Named turns come first, each shown by rows before and after it. Which turns, in which order, take the first row of each pair that follows to the second? Write the first one first, as in the answered first pair.
godeb (before |-> after):
[-0.31 -0.11 -0.27  0.52  0.84  1.07 -2.16  1.31  0.74 -0.91] |-> [-0.26 -0.14 -0.12  0.56  0.93  0.88 -2.02  1.40  0.80 -0.88]
[-1.09  1.02 -0.67 -1.82  2.25  0.49  2.85 -0.90  0.86  3.26] |-> [ 0.69  2.50  1.21 -4.01 -0.57 -2.47  0.24 -0.19 -0.14  0.94]
[ 0.50  0.80 -0.11 -1.89  2.12 -1.37  0.26 -0.53  1.19 -0.92] |-> [-0.08  0.66 -0.35 -1.39  0.40 -1.29 -0.62 -0.84 -1.03 -2.49]
romur (before |-> after):
[ 0.29  2.12 -0.04 -1.49 -0.98 -1.64  1.57 -2.16 -2.89 -0.23] |-> [ 0.94  2.02  0.11 -0.98 -2.12 -1.71 -0.23 -1.31 -3.10 -1.44]
[-0.46  0.63  1.82 -1.62 -0.18 -2.58  0.06 -0.48 -0.54  1.08] |-> [ 0.09  0.52  1.92 -1.28 -0.84 -2.62 -1.43  0.09 -0.64 -0.04]
[-0.07  0.09  0.64  1.16 -1.36 -1.19 -0.95 -0.73  0.07  1.48] |-> [ 0.11  0.10  0.55  1.41 -1.38 -0.92 -1.85 -0.17  0.52  0.59]
pozo (before |-> after):
[ 0.56  0.67  1.60 -1.15  0.94 -1.45  3.28 -1.39  1.15  4.22] |-> [ 0.21  1.84  1.50 -2.72  0.53 -2.35  2.92 -1.78  0.09  2.89]
[-0.75 -1.62 -1.44  2.41  0.53  0.60  0.07 -0.51 -0.36 -0.36] |-> [-0.93 -1.36 -1.18  1.82 -0.24 -0.13  0.26 -1.12 -1.60 -0.41]
[-2.34  3.83 -0.69 -4.00  0.94  0.15 -1.24 -1.43 -1.09 -2.64] |-> [-1.29  2.67 -1.40 -1.74  3.30  2.70 -1.89  0.25  2.95 -1.99]
[ 3.24 -0.60  1.41 -1.29 -0.27 -3.04 -0.06  0.88  1.88  2.12] |-> [ 3.13 -0.27  1.49 -1.48 -0.69 -3.24 -0.15  0.70  1.58  1.99]
Pairs:
Between the rows of a pair lie two turns.
[ 1.16 -3.84  2.88 -0.06 -2.13 -1.97  0.26  0.66  1.05  3.54] |-> [ 0.72 -0.44  2.08 -4.56 -2.36 -3.56 -1.42  0.50  0.31 -0.41] => pozo, pozo
[ 1.98  1.51 -0.80 -0.62  0.93  1.35 -1.37  1.58  3.61 -0.09] |-> [ 1.27  0.01 -0.28  0.68  0.98  1.28  1.97 -0.03  2.36  3.68] => romur, pozo
[ 2.46  0.47  0.76 -0.83  1.10 -0.96 -1.06  1.90  3.16  0.37] |-> [-0.79 -1.47 -1.77  3.22  0.19  2.60  0.05  0.14 -1.10 -0.88] => godeb, godeb
[-0.32 -1.46 -0.74  2.59 -1.00  1.10  0.29 -0.30 -0.72 -0.10] |-> [ 0.55 -1.00  0.67  1.22 -0.72 -0.72  1.65 -0.66  0.01  2.15] => godeb, pozo
[-0.14  1.55 -1.31 -0.98  3.90  1.68 -0.63  0.89  3.54 -0.32] |-> [-1.94  1.01 -1.89  0.61  0.08  2.10 -1.96  0.10 -1.72 -3.99] => godeb, godeb
[-0.52 -0.71  0.21  0.24 -1.32  0.05  1.02 -0.71 -1.62  1.43] |-> [-0.40  1.23 -0.73 -2.25 -0.39  0.22 -0.79  0.05 -0.27 -1.33] => pozo, pozo
[ 0.63 -1.53 -0.54  2.46 -1.18  0.81  3.33 -0.29 -1.02  2.95] |-> [ 0.57  0.39  0.10 -0.05 -3.65 -1.52  1.47 -0.54 -3.69 -0.11] => romur, pozo
[ 1.63  2.44 -0.26 -2.85 -2.44 -1.18  0.90 -3.58 -2.24  0.24] |-> [ 2.79  2.78 -1.37 -2.42 -1.06  0.75 -2.76 -0.94  1.13 -2.54] => romur, pozo
[-1.38  0.88 -0.85 -1.48  1.54 -0.08  1.47 -1.70  0.54  0.20] |-> [-1.09  0.16 -0.94 -0.49  1.91  0.55  1.68 -1.47  1.12  0.98] => pozo, pozo
[-2.01  1.70 -2.17 -1.64 -0.01  0.57 -0.77 -0.81 -1.60 -3.15] |-> [-0.67  2.28 -1.42 -3.27  2.43 -0.11 -0.02 -0.24  2.28 -0.83] => godeb, godeb
[ 0.06 -1.41  0.73  2.50  0.65  0.76 -0.69 -0.03  2.34 -0.67] |-> [-0.89 -0.97  1.58  1.40 -1.72 -1.33  0.32 -1.53 -1.40 -0.41] => pozo, pozo
[-0.85  2.25 -0.46 -1.85  0.65  0.09  1.62 -2.27 -1.53 -0.92] |-> [-0.02  1.20 -1.30 -0.06  2.74  2.32  0.94 -0.86  1.99 -0.53] => pozo, pozo
[-3.40 -1.17 -3.17 -1.62  2.39  1.04  2.42 -0.99 -1.51 -1.40] |-> [-3.24 -1.43 -2.38 -1.49  1.70  0.10  3.51 -1.65 -2.34 -0.17] => pozo, romur
[ 1.37  0.49  1.10 -0.73 -1.25 -0.68 -2.90  1.12  0.97 -2.14] |-> [ 0.11  1.00 -0.75 -1.63  2.47  0.96 -0.78  0.25  3.08 -0.62] => romur, romur
[-0.87 -1.04 -0.60  0.95 -1.47 -0.24  0.70 -1.46 -3.66  0.04] |-> [-0.60 -0.21 -0.37 -0.86  0.64 -0.78  2.52 -2.00 -1.85  2.24] => godeb, pozo
[-0.63 -0.02 -1.66  0.69 -0.20  0.82 -1.51  0.77 -0.53 -2.95] |-> [ 0.75  0.53 -0.79 -0.83  1.46  0.13 -1.13  1.46  2.66 -1.22] => godeb, godeb
[ 1.74  1.12 -0.17 -1.62  1.65  0.27 -1.58  1.29  2.68 -0.60] |-> [ 2.54  0.01  1.30 -0.07 -1.42 -0.86 -2.64  1.55  0.62 -0.71] => pozo, godeb
[ 1.14  2.56  0.93 -4.70  0.42 -3.69 -0.69  1.05  0.89 -0.39] |-> [ 1.44  1.73  0.19 -3.51  3.11 -1.96  0.27  1.54  3.74  1.50] => pozo, romur
[ 0.38 -0.72  2.82 -0.59 -2.39 -3.37 -1.35  0.01 -1.88 -0.63] |-> [-1.59 -2.68  0.49  3.25 -1.47  0.28 -0.45 -0.76 -2.78 -0.88] => godeb, romur
[-0.52  1.05  2.75 -0.58 -0.52  0.13  0.53 -0.32  0.80  1.23] |-> [-1.73  0.46  1.97  0.80 -0.81  1.19  0.91 -0.92 -0.64  0.86] => godeb, godeb
[-1.03 -0.74 -0.91  0.82  1.22  1.13  1.33 -0.83  0.18  0.45] |-> [ 0.32  0.53  0.46 -1.03 -1.30 -1.41 -0.78 -0.04 -0.82 -1.48] => godeb, godeb
[ 1.62  0.72  1.44 -2.42  0.95 -0.74 -1.84  0.25  0.57 -1.13] |-> [-0.03 -0.50 -0.23  0.08  0.65  1.79 -1.99 -0.16 -1.19 -2.90] => godeb, pozo
[ 1.71 -0.60  2.08 -0.58 -0.27  0.56 -2.23  2.35  2.00 -1.23] |-> [ 1.32 -2.02  2.19  1.61 -1.67  0.96 -1.73  1.78  0.05 -0.83] => pozo, godeb
[-0.46 -0.88 -2.28  2.21 -0.99  1.57 -0.69 -0.74 -2.80 -2.64] |-> [ 0.08 -1.58 -1.16  2.11  1.25  1.04  2.97 -1.47 -0.69  2.56] => godeb, pozo
[ 0.09  1.38 -0.29 -1.68  0.27 -2.70 -0.53 -0.57 -2.38 -0.02] |-> [ 0.22  1.85 -1.61 -2.13  2.39 -1.53 -1.03  0.13 -0.05 -0.54] => pozo, romur
[ 1.51 -0.75  0.42  0.32 -1.76 -1.85  1.95  0.70 -1.99  2.79] |-> [ 1.44  2.09 -0.86 -3.07 -0.39 -1.82 -0.60  1.50 -0.33 -1.15] => pozo, pozo
[-0.37  0.76  0.81 -2.91 -1.96 -2.35  1.38 -0.56 -1.08  0.52] |-> [ 0.46  0.65  0.33 -2.18 -2.20 -1.33 -1.63  1.19  0.04 -2.19] => romur, romur
[ 2.82 -1.31  2.66  2.47 -1.89 -0.84 -2.47  2.01  0.89  1.96] |-> [ 1.19 -0.74  2.07  2.26 -3.69 -1.07 -2.37  0.32 -3.25  0.06] => godeb, pozo
[-0.62  0.34 -0.06 -1.17 -0.52  0.93  0.80 -1.30 -2.72 -2.28] |-> [-0.66 -0.37  0.41 -0.85  0.61  0.91  2.86 -1.79 -1.85  0.64] => godeb, romur
[-1.52 -1.10 -0.38  0.98 -0.29  0.67  0.11 -1.22 -1.54 -1.05] |-> [-1.10 -0.50 -0.78  0.12  2.09  0.95  0.79 -0.94  1.17  0.18] => pozo, godeb
[-0.28  1.26  0.21 -3.39  1.62 -1.25  2.26 -0.81  0.53  1.68] |-> [ 0.12  0.65 -0.21 -2.44  2.64 -0.25  1.92 -0.14  2.19  2.06] => pozo, pozo
[-1.81  1.29 -1.10 -2.23  0.42 -2.17  1.42 -0.59 -0.45 -0.69] |-> [-1.53  1.32 -1.74 -1.91  0.50 -1.49 -0.22  0.32  0.02 -2.58] => pozo, godeb
[ 2.18  0.07  1.06 -0.16 -0.97 -1.12 -0.84  0.64  0.98 -0.01] |-> [ 2.19 -0.67  0.78  1.00 -0.37 -0.37 -0.46  0.75  1.49  0.81] => romur, pozo
[-0.87 -0.35  0.92  1.04 -2.61 -1.46 -0.27 -0.10 -0.77 -0.75] |-> [-0.51  0.47  0.02  0.15 -1.04 -0.71 -1.69  1.08  1.15 -2.33] => pozo, pozo
[-2.92 -0.32 -2.51  0.26  2.27  2.49  2.08 -0.77  0.43 -1.45] |-> [-2.73 -0.64 -0.56 -0.15 -0.46 -0.23  3.65 -2.00 -2.74  0.55] => romur, romur
[-1.79 -2.63 -0.81  4.24 -2.91 -0.05  2.64 -1.21 -2.98  1.89] |-> [-2.23  2.42 -2.70 -2.60 -1.79 -1.35 -1.03 -0.68 -2.18 -4.77] => pozo, pozo
[ 0.57 -0.70  1.23  0.06  0.93 -1.52  2.61 -0.85  0.77  3.58] |-> [ 2.01 -1.18  2.57  1.09 -2.36 -2.45 -0.65  0.56 -0.50  1.09] => romur, romur
[ 1.37  1.81 -2.09 -0.96  2.29  0.65 -1.30  1.88  3.16 -1.68] |-> [-0.54  0.60 -3.53  1.33  1.00  2.30 -1.13  1.01 -0.26 -3.22] => godeb, godeb
[ 0.68  0.63  1.68 -2.11 -0.71 -1.96  0.08 -0.67 -2.40 -0.15] |-> [ 1.53  0.46  0.39 -1.46  2.11  0.36 -1.51  1.32  2.12 -0.85] => pozo, pozo
[-1.65  1.50  0.51 -1.79 -0.77 -2.39  2.45 -1.83 -2.02  0.89] |-> [-2.58 -0.25 -0.73  1.30 -0.54  0.05  2.78 -1.95 -2.54  0.84] => romur, godeb
[ 1.24 -0.09  0.72  2.50 -0.07  1.84 -1.13  0.49  0.91 -0.57] |-> [ 1.23  0.26  0.47  1.83  1.08  1.99 -0.42  0.43  1.96  0.14] => godeb, romur
[ 2.83 -0.57  1.57  0.15  0.25 -1.27  0.03 -1.06  2.72  1.81] |-> [ 1.66 -0.79  1.76  0.80 -2.57 -1.77 -0.42 -2.14 -1.54  0.05] => pozo, godeb
[-0.91  0.63 -2.64  0.59  1.10  1.23 -0.45  0.43 -0.42 -2.97] |-> [-0.96 -1.40 -1.83  3.08  0.63  1.61  1.05  0.17 -1.03 -0.46] => pozo, pozo
[-0.01 -1.39 -1.22  1.56  1.55  3.44 -0.14  0.61  1.54 -0.94] |-> [-1.01 -1.56  0.14  1.35 -1.40  1.07  1.85 -1.37 -3.16  0.56] => pozo, pozo
